In the rows, zero is written as 128.
Each named move below is a turn or a mirror, shown by a few rows before and after it. Which moves, in which order, take the first row of each later pair to the second? The first pair is answered.
z_690:
[146 152 155 122 129 138 107 135 121 119 152  96 147  87 108 148 137 107
 124 105 148 147 150 155 113  98 150 115 139 118 151 169 127 137 131 128
 122 129 127 129 124 126 109 101 117 166 146] => [147 144 165 118 117 133 109 145 138 125 152  94 135  99  90 145 142  99
 126  94 151 139 149 151 119  91 157 140 134 113 154 179 138 127 128 120
 129 124 133 134 131 117 108  97 119 173 141]
[133 148 123 112 118 124 136 124 150 153 119 114 124 121 116 118 117 147
 124 150  89 126 146 139 159 114 115 147 114 105 120 114 112 113 135 123
 110 142 141 105 132 149 128 139 130 122 119] => [130 149 117 105 127 127 142 127 142 155 118 116 127 127 122 121 116 143
 126 150  93 131 138 149 160 114 115 143 110 108 116 125 105 108 135 130
 124 137 132 106 135 150 130 138 129 120 122]
[116 106 107 130 145 128  73 102  83  86 130 106 128 114 149 140 108 117
 141 123 113 117 110 110  82 138  92  64 156 146 113 114 124 174  80 143
 142 119 158 152 152 144 134 137 113 120 103] => [103  69 156 130 141  87  96 116 166 146 118 116 102 153 101 125 132  86
 162 118 121  96 112 111  74 168 149 152 132 152 113 121 158 144 132 104
 132  95 152 135 112  98 130 152 121 118 115]
z_834:
[156 143 157  92 124 136 134  86 166 154  99 123 134 139  83 110 109 133
 105 172 102 119 110 102 121 118 133 200 119 109  97  79 105 115 128 109
 152 135  89 115  74 127 129 123 128 100 128] => [183 114 151 102 144 137 128  88 148 140 120 111 122 107  95 128 120 120
  95 117 139 100 104 108  81 141 149 202 132 128 133  85 136 133 121 109
 147 124  83 143  82 114 137  92 124 104 126]
[123  72 137 136 147 109 123 110 109 133 133 108  99 137 105 136 132  99
 114 142 115 112  99 108  94 159 135 155 112 134 133 111 138 135 149  82
 119 120 139 138 102 111 157 138 118  97 123] => [150 102  99 167 149 121 160 126  87 127 122 104 124  99 146 142 148 120
 114 119 159 136 113 144 120 202 147 137 119 136 154 121 124 122 119 123
  98 119 132 121  67 122 141 119 124  94 113]
[130 183 124 135 105 138 133 145 108  89 138 150 175 157 148  91 103 176
 122 147 141 159 140 125 150  85  88  85 146 143 114 137  83 117 101 158
 135 130 133 122 140 146 124 115 142 152 151] => [105 133 159 114 114 123  88 124 122 104 160 151 137 185  95  97  91 133
 129 153 114 129 122  93 101  70  89 122 149 159 101 141 126 144 134 128
 164 123 137 137 159 120 139 122 139 159 149]
[126 135 169 138 108 113 186 184 201 129 131 117 125 170  76 150 166 112
 179  89 198 162 157 145 102 156 180 179  91 155 129 166 154 176 129 153
 125 103 100 146 135  74 123 110 166 136 162] => [121 165 164 135  99 112 211 191 198 131 128 119 158 179 108 144 160 136
 178 124 194 186 171 162 138 142 158 161  88 142 112 165 117 150 116 163
 114 103 103 119 130  83 103 132 172 131 166]
z_384:
[ 98 168 131 130 114 117 147 159 144 109 129 140 150 155 129 131 124 165
 135 140 129 154 133 138 149 122 108 105 136 140 114 145 108  93 118 162
 131 128 137 104 101 140 110 156 164 122 164] => [ 87 139 137 147 130 111 143 140 113 104 131 132 145 148 131 123 111 147
 134 159 121 157 110 125 148 139  97  96 144 146 117 115  99 102 112 153
 129 125 141 111  95 154 120 169 175 105 151]
[160 163  90 140 131 126 110 126 107 104 112 130 133 103 168 134 116 142
 103 121 143 139 126 141 110  95 118  65 149 128 147 129 108 116  97 163
 140 153 120 140 159 146 134 130 110 132 131] => [159 165  87 140 129 120 109 116 101 105 115 128 133 105 160 145 116 133
 107 133 140 139 123 142 111  97 116  64 142 121 148 127 107 120  89 161
 140 149 114 152 159 133 125 135 109 124 125]
[ 69 101 156 131 120 109 149 131 125 142 137 115 114 158 110 115  97 122
 139 150 114 146 125 107 135 153 150 151 109 130  94 120 108 101 158 112
 128 153 163 139  89  91 144 150 158 133 132] => [ 77 118 169 132  96 104 146 144 164 144 131 121 125 164 110 109 111 135
 147 133 131 147 139 122 150 118 165 159 117 128  95 137 105  89 160 131
 126 149 155 126  96 102 121 146 156 146 136]
[113  83 154 106 118  99  80 103 163 178 119 114  95 159  63 121 120 106
 119 171  71 107  96 104 123 110 116 186  94 110 118 103 147 134 189  75
 139 139 136 117 166 131 132 138 117 117 121] => [124 114 168 102 104 109  99 116 209 188 118 130 103 156  73 121 141 109
 131 149  87 111 114 131 122  95 131 204 108 110 115 121 156 130 204  87
 135 138 124 108 160 137 113 126 114 140 121]
z_594:
[ 61  74 167 142 147  77 142 122  84 149 132 128 126 164 105 141  96 108
 132 180 102 125 101  74 129 134 100 153 109 152 116  86 133 107 155  66
 126 113 148 120 109 130 140 174 126 110 143] => [ 98  50 172 155 163  86 128 118  92 144 130 118 102 133 109 139 127  83
 134 133 135 102  93  85 106 168 146 168 118 159 149  97 162 127 142  74
 116 104 140 156 106 115 144 146  98 103 124]
[132 111 155 130 147 113 131 129 163 157 104 128 112 159 130 110 104 106
 117 144 111 102 106 128 137 146 132 176 113  94  99 112 143  78 147 109
 116 132 128  96 125 125 119 152 102 128 137] => [124 103 148 135 146 108 129 126 160 155 109 126 106 153 134 109 108  97
 112 135 120 102 102 137 132 156 142 187 111 102 112 113 150  87 158 112
 111 128 137 103 114 121 124 144  93 115 137]
[135 151 132  92 127 168 121  73 110 105 128 108 141 144 127 122 118 132
 109 153  63 126 131 127 129  79  98 112 123 104 137  79 116 152 146 130
 147 156 134 126 193 174 118 139 105 119 122] => [167 110 113 110 159 173 115  79  98 111 125  94 119 113 133 123 127 104
 106 119  86 101 129 133 111 103 124 124 127  92 156  73 140 163 137 126
 134 152 132 144 182 162 132 130  94 100 107]
[111  99 124  96  89 116 107  99 107 137  98 135 136 158 120 120 133 138
  90 109 131 166 127 103 141 133 129 128 109 105 119 119 100 129 136 157
  79 155  97 162 123 147 102 158 126 142 134] => [113  97 113 103  97 129 107  92 109 148  97 133 135 144 131 120 138 129
  86 105 144 164 119 107 129 143 145 139 117  99 130 124 112 132 126 149
  72 149  98 176 115 147 107 147 127 137 121]
Now pairs of rows:
Between the rows of a pair lie 2 to 3 moves.
[ 91 155 124 127 140  97 163 150 157 141 119 157 146 161 112 129 115 146
 149 164 111 168 151 138 163 117 126 136 110 104 101 121  95  97 121 104
 132 115 148  84 111 107 130 135 152 138 128] => [ 86 121 127 121 160 121  95 114 116  84 151 136 118 152 100 142  95 122
 141 144 100 130 133  95 107  96  98 111 138 126 109 121 126 147 106 118
 169 122 153 131 170 133 153 132 136 146 119]	z_690 then z_834 then z_690
[125 155 115  94  81 134 164 101 220 189 115 120 143 104 146 118 109 143
 148 130  95 110 167 152 161 104 111 172 125  93 143  94 133  77 181  99
 132 147 124 114 119 128 105 166 144 173 134] => [167 118 101 109 115 167 109  82 157 131 158 100 118  50 157 150 128 112
 124  59 135  73 160 141  86 112 132 134 161 119 174  99 170 154 158 119
 140 160 114 177 159 135 122 110 126 156 125]	z_690 then z_834 then z_834
[229 133  84 131 120 143 134 116 130 129 107  57 118  69 150 114 155  42
 100  58 120  81 156 143  61  62 141 126 174  94 111 144 165 163 144 119
 138 102 115 154 177 170 165 117  44 107  97] => [223 163  93 137  95 113 203 142 188 181  62  70 137  87 164  89 168  67
 105  72 136 118 183 203 115  88 162 159 147  84 101 146 129 102 149 119
 107  98 115 122 119 156 142 135  63 117 104]	z_690 then z_834 then z_690
[134 130  91 172 134 144 136 154 119 117 142 107  99 108 150 135 128 121
 138 103 178 129 117 156 134 177 175 141 123 142 159 138 133 123 111 131
  90 121 126 148  84 108 142 113  64  97 116] => [119  93 114 160 141 130 118 145 117 126 140  97  85 117 118 150 120 102
 135  99 147 114  99 127 103 175 169 158 116 150 142 134 169 136 138 111
 106 131 144 158 113 105 148 112  68 101 120]	z_834 then z_834 then z_834
[119 154 140 131 147 115 164 184 128 106 121 159 137 137 170 150 144 149
 152  98 211 155 141 157 128 139 154  98 127 167 140 155 136 108 115 138
 126 128 104 114  82 107  96 135 131 148 152] => [116 115 145 130 152 115 135 175 123 111 123 148 119 134 149 171 142 119
 145  88 215 141 139 143 105 140 157 114 135 183 161 159 167 130 130 132
 142 121 111 141 102  92 115 116 123 141 141]	z_834 then z_834 then z_834
[138  92 157 109 114 126 125 127 191 174 126 114  83 145  86 138 136 103
 122 116 127  93 120 142 114 139 163 192 121 136 112 137 200 111 182  86
 159 121 122 133 103 102 126 112 114 113 120] => [144 169 116 121  92 123 188 148 185 184 104 125 143 136 150 120 144 158
 122 151 130 149 150 190 187 134 159 166 105 112 106 138 134  64 149 115
 118 121 124  89  76 128  99 142 127 128 134]	z_834 then z_834
